What is the hidden score of each row? Scores go from 0 to 12, and 6 is about the middle.
[ 41.  22. -29.  16.  53.  16.  -5.  17.] ~ 12
[  2.  31.   4.  48.  -1. -14.  28. -15.] ~ 6
[ 21.  42. -11.  53.  22.   1.   9.   5.] ~ 8
[ 61.   6. -18.  11.  68.   5.  -6.  13.] ~ 12
[-15. -10.  35.  -7. -26. -14.   3. -26.] ~ 2
[  0.   9.  42.  17. -19. -25.  39. -16.] ~ 6
[-10. -20.  -4. -11. -10.  -5. -21. -16.] ~ 4
[10. 54. -2. 51.  6. -5. 12. -2.] ~ 4
[-13.   5.  35.   2. -19.  -9.  38. -10.] ~ 6
[ -4.  -9. -28.  -9.   2.  26.  -6.  28.] ~ 7
[-25. -23.  -4. -15. -19. -15. -12.  -7.] ~ 4
[-19. -27.  -8. -29. -23. -20. -24. -22.] ~ 2
[ -9.  37.  11.  40.  -8. -10.  22. -11.] ~ 4
[ 24.   2. -21.   0.  27.  46. -17.  48.] ~ 10
[ 37.   7. -25.   4.  31.  34. -21.  35.] ~ 10
[-12.  42.   8.  49. -10. -10.  33. -14.] ~ 4
[ 33.  -4. -13.  -4.  18.  53. -20.  37.] ~ 9
[ -8. -22. -13. -20. -11.   1. -14.   4.] ~ 5
[-11. -30. -19. -16.  -6.   4.  -3.   2.] ~ 8
[ 11.  -2. -23. -14.  17.  49. -21.  50.] ~ 8
[-2. 49. -2. 32.  4. -5. 40. -3.] ~ 7
[  8. -15. -19. -20.   9.  21.  -6.   4.] ~ 9
[ 22.  30. -24.  17.  31.  12.  -7.  19.] ~ 10
[-22.   3.  59.  -3. -14. -19.  29. -19.] ~ 6
[ 28.   0. -23.   1.  25.  26. -20.  39.] ~ 10
[ 50.  12. -12.  12.  49.  15.  -8.  20.] ~ 12
[-21. -17.  -7. -16.  -9.   8. -10.  11.] ~ 5
[  3.  -6. -19. -20.  -4.  14. -15.  11.] ~ 5
[ -2.  -9.  -9. -10.  -8. -10. -13.  -9.] ~ 5
[-28. -12.  63. -14.  -9. -12.  24. -26.] ~ 8
[ -8. -10. -13. -10.  -4.   6. -17.   9.] ~ 5
[-18. -24.   2. -34. -28. -18. -10. -19.] ~ 2
[ 32. -14. -28.  -8.  16.  55. -11.  47.] ~ 10
[ 18. -15. -19.   2.  12.  52. -11.  70.] ~ 9
[-17. -22.  19. -21. -21. -28.   0. -19.] ~ 4
[-20. -18.  -7. -17. -28. -24.  -7. -16.] ~ 2
[ 21.  -7. -27.  -7.  17.  34. -21.  36.] ~ 9
[-20. -23.  -7. -19. -21. -15. -23. -29.] ~ 2
[  3. -20.  -6. -11.  -3.   1. -22.   2.] ~ 6
[-14.  37.  14.  31.   0. -15.  46.  -4.] ~ 8
[-13.   5.  38.  16.  -7. -17.  67. -14.] ~ 11
[-19. -27.  21. -23. -24. -23.   0. -33.] ~ 4
[-24. -27.   7. -11. -29. -33.  -6. -28.] ~ 2
[ 23.  31. -16.  10.  42.   2. -22.  13.] ~ 10
[-34. -19.  18. -29. -29. -22. -14. -16.] ~ 1
[ 12.  32. -14.  52.  20.  -6.  -5. -11.] ~ 7
[ 11.  35. -13.  41.  12.   0.  -1.  10.] ~ 6
[-27.  -3.  61. -13. -18. -23.  33. -14.] ~ 6
[-24. -21.  23. -19. -29. -19.   5. -29.] ~ 3
[-16. -21.  34. -23. -22. -21.  -1. -17.] ~ 4
[-10.  43.   0.  53.  -3. -10.  23. -16.] ~ 4
[-24. -20. -12. -36. -23. -27. -12. -15.] ~ 3
[ 40.  12. -18.   2.  42.  28. -12.  39.] ~ 12
[-32. -25.  20. -28. -31. -16.  -2. -36.] ~ 2
[ 33.  16. -19.  18.  29.  14. -12.  18.] ~ 10
[-18. -13.  38.  -6. -25. -21.  20. -19.] ~ 4
[11. 58. -4. 44.  7. -6. 17. -2.] ~ 4
[-19. -13.  42.  -6. -14. -21.  26. -17.] ~ 7
[ 22.  23. -14.  27.  35.   6.  -3.  12.] ~ 11
[ 37.  -7. -19.  -6.  31.  59.  -7.  49.] ~ 12
